a =
[[115 134 136 129 105 126]
 [126 116 126 123 142 121]
 [141 122 118 127 134 133]
 [137 113 118 123 144 127]
 [134 143 132 135 135 133]
 [135 109 116 121 136 126]
 [117 138 139 131 122 125]
 [121 140 140 133 148 123]
 [129 145 136 136 135 131]]
a[0, 0]	115
a[8, 1]	145
a[8, 3]	136
a[:, 1]	[134, 116, 122, 113, 143, 109, 138, 140, 145]
a[4, 4]	135
a[:, 3]	[129, 123, 127, 123, 135, 121, 131, 133, 136]
a[8, 5]	131
a[3, 0]	137
a[:, 2]	[136, 126, 118, 118, 132, 116, 139, 140, 136]
a[1, 0]	126
a[5, 5]	126
a[7, 0]	121
a[:, 4]	[105, 142, 134, 144, 135, 136, 122, 148, 135]
a[7, 3]	133
a[8, 2]	136
a[0, 2]	136
a[8]	[129, 145, 136, 136, 135, 131]
a[8, 4]	135
a[1, 5]	121
a[0, 3]	129
a[2, 2]	118

W = [[130, 138, 118, 128, 150, 128, 126, 125, 127], [132, 133, 128, 129, 136, 126, 122, 132, 130], [129, 126, 132, 129, 119, 128, 127, 126, 122], [130, 130, 134, 128, 129, 133, 115, 130, 121], [138, 131, 112, 131, 134, 115, 130, 117, 132], [131, 123, 125, 133, 119, 127, 128, 125, 133]]
W[0,0]: 130
W[4,0]: 138
W[5,0]: 131
W[1,8]: 130
W[2,8]: 122
W[4,5]: 115
W[:, 0]: [130, 132, 129, 130, 138, 131]
W[5,2]: 125
W[4]: [138, 131, 112, 131, 134, 115, 130, 117, 132]
W[3,1]: 130
W[1]: [132, 133, 128, 129, 136, 126, 122, 132, 130]
W[1,7]: 132
W[2,7]: 126
W[0,7]: 125
W[5]: [131, 123, 125, 133, 119, 127, 128, 125, 133]
W[5,7]: 125
W[2,1]: 126
W[1,2]: 128
W[1,1]: 133
W[:, 1]: [138, 133, 126, 130, 131, 123]
W[0,5]: 128
W[3,2]: 134

grid =
array([[141, 116, 125, 118, 133, 132, 139, 116, 130, 114],
       [130, 123, 138, 129, 123, 125, 137, 118, 128, 131],
       [136, 123, 126, 113, 129, 138, 152, 144, 130, 111],
       [122, 129, 144, 116, 119, 135, 146, 136, 130, 117],
       [134, 121, 133, 120, 124, 134, 142, 104, 129, 118]])
Indices start at 0.
(0, 0) = 141
(0, 5) = 132
(0, 4) = 133
(2, 5) = 138
(2, 1) = 123
(4, 9) = 118
(3, 1) = 129
(1, 7) = 118
(3, 8) = 130
(2, 2) = 126
(3, 9) = 117
(2, 4) = 129
(2, 9) = 111
(1, 8) = 128
(3, 5) = 135
(0, 6) = 139
(1, 3) = 129
(0, 3) = 118
(3, 4) = 119
(1, 4) = 123
(2, 6) = 152

data =
[[144 134 132 139 133 140 136 136 141 139 139]
 [125 137 136 137 137 134 117 137 151 131 128]
 [142 101 138 124 123 141 123 141 127 133 144]
 [114 142 118 131 147 132 116 126 131 134 124]
 [122 145 112 125 135 125 124 134 119 140 137]
 [105 150 108 134 124 135 157 110 149 111 121]
 [138 110 130 140 116 120 128 117 124 131 114]
 [105 131 102 138 138 114 101 117 121 133 111]
 [141 132 155 117 122 135 139 128 117 121 135]
 [122 150 112 130 129 123 137 125 152 123 126]
 [129 125 150 122 146 130 139 120 119 125 141]
 [122 142 142 128 138 141 133 111 154 131 145]
 [105 125 115 129 126 107 143 126 119 122 120]
 [115 127 126 127 132 138 120 103 130 115 132]
 [140 135 141 129 127 132 134 144 126 139 144]
 [119 129 111 136 139 126 121 133 145 132 126]]
data[0,0]: 144
data[13,10]: 132
data[:, 9]: [139, 131, 133, 134, 140, 111, 131, 133, 121, 123, 125, 131, 122, 115, 139, 132]
data[11,2]: 142
data[3,9]: 134
data[1,9]: 131
data[0,4]: 133
data[12,3]: 129
data[3,8]: 131
data[15,7]: 133
data[7,10]: 111
data[5,2]: 108
data[7,5]: 114
data[9,8]: 152
data[6]: [138, 110, 130, 140, 116, 120, 128, 117, 124, 131, 114]
data[4,7]: 134
data[15,0]: 119
data[3,4]: 147
data[1,7]: 137
data[12,8]: 119
data[11,5]: 141
data[0,5]: 140
data[4,6]: 124
data[:, 7]: [136, 137, 141, 126, 134, 110, 117, 117, 128, 125, 120, 111, 126, 103, 144, 133]
data[14,0]: 140
data[8,0]: 141
data[0,8]: 141
data[11,0]: 122
data[4,2]: 112
data[14]: [140, 135, 141, 129, 127, 132, 134, 144, 126, 139, 144]
data[0]: [144, 134, 132, 139, 133, 140, 136, 136, 141, 139, 139]
data[9,10]: 126
data[6,5]: 120
data[8,8]: 117
data[10,8]: 119
data[2,7]: 141

x =
[[133 130 125 116 139 140 125 115 128]
 [130 131 119 117 137 138 119 117 127]
 [125 124 132 136 106 122 133 139 128]
 [131 131 120 116 138 138 120 117 127]
 [132 126 139 131 116 134 139 129 129]
 [125 130 113 121 130 130 113 126 126]
 [121 127 113 126 122 121 114 133 126]]
Indices start at 0.
(0, 0) => 133
(4, 1) => 126
(1, 6) => 119
(0, 2) => 125
(0, 1) => 130
(2, 4) => 106
(3, 2) => 120
(0, 6) => 125
(5, 0) => 125
(5, 1) => 130
(3, 7) => 117
(3, 1) => 131
(4, 0) => 132
(5, 6) => 113
(6, 6) => 114
(0, 5) => 140
(3, 4) => 138
(6, 5) => 121
(6, 1) => 127
(5, 5) => 130
(1, 4) => 137
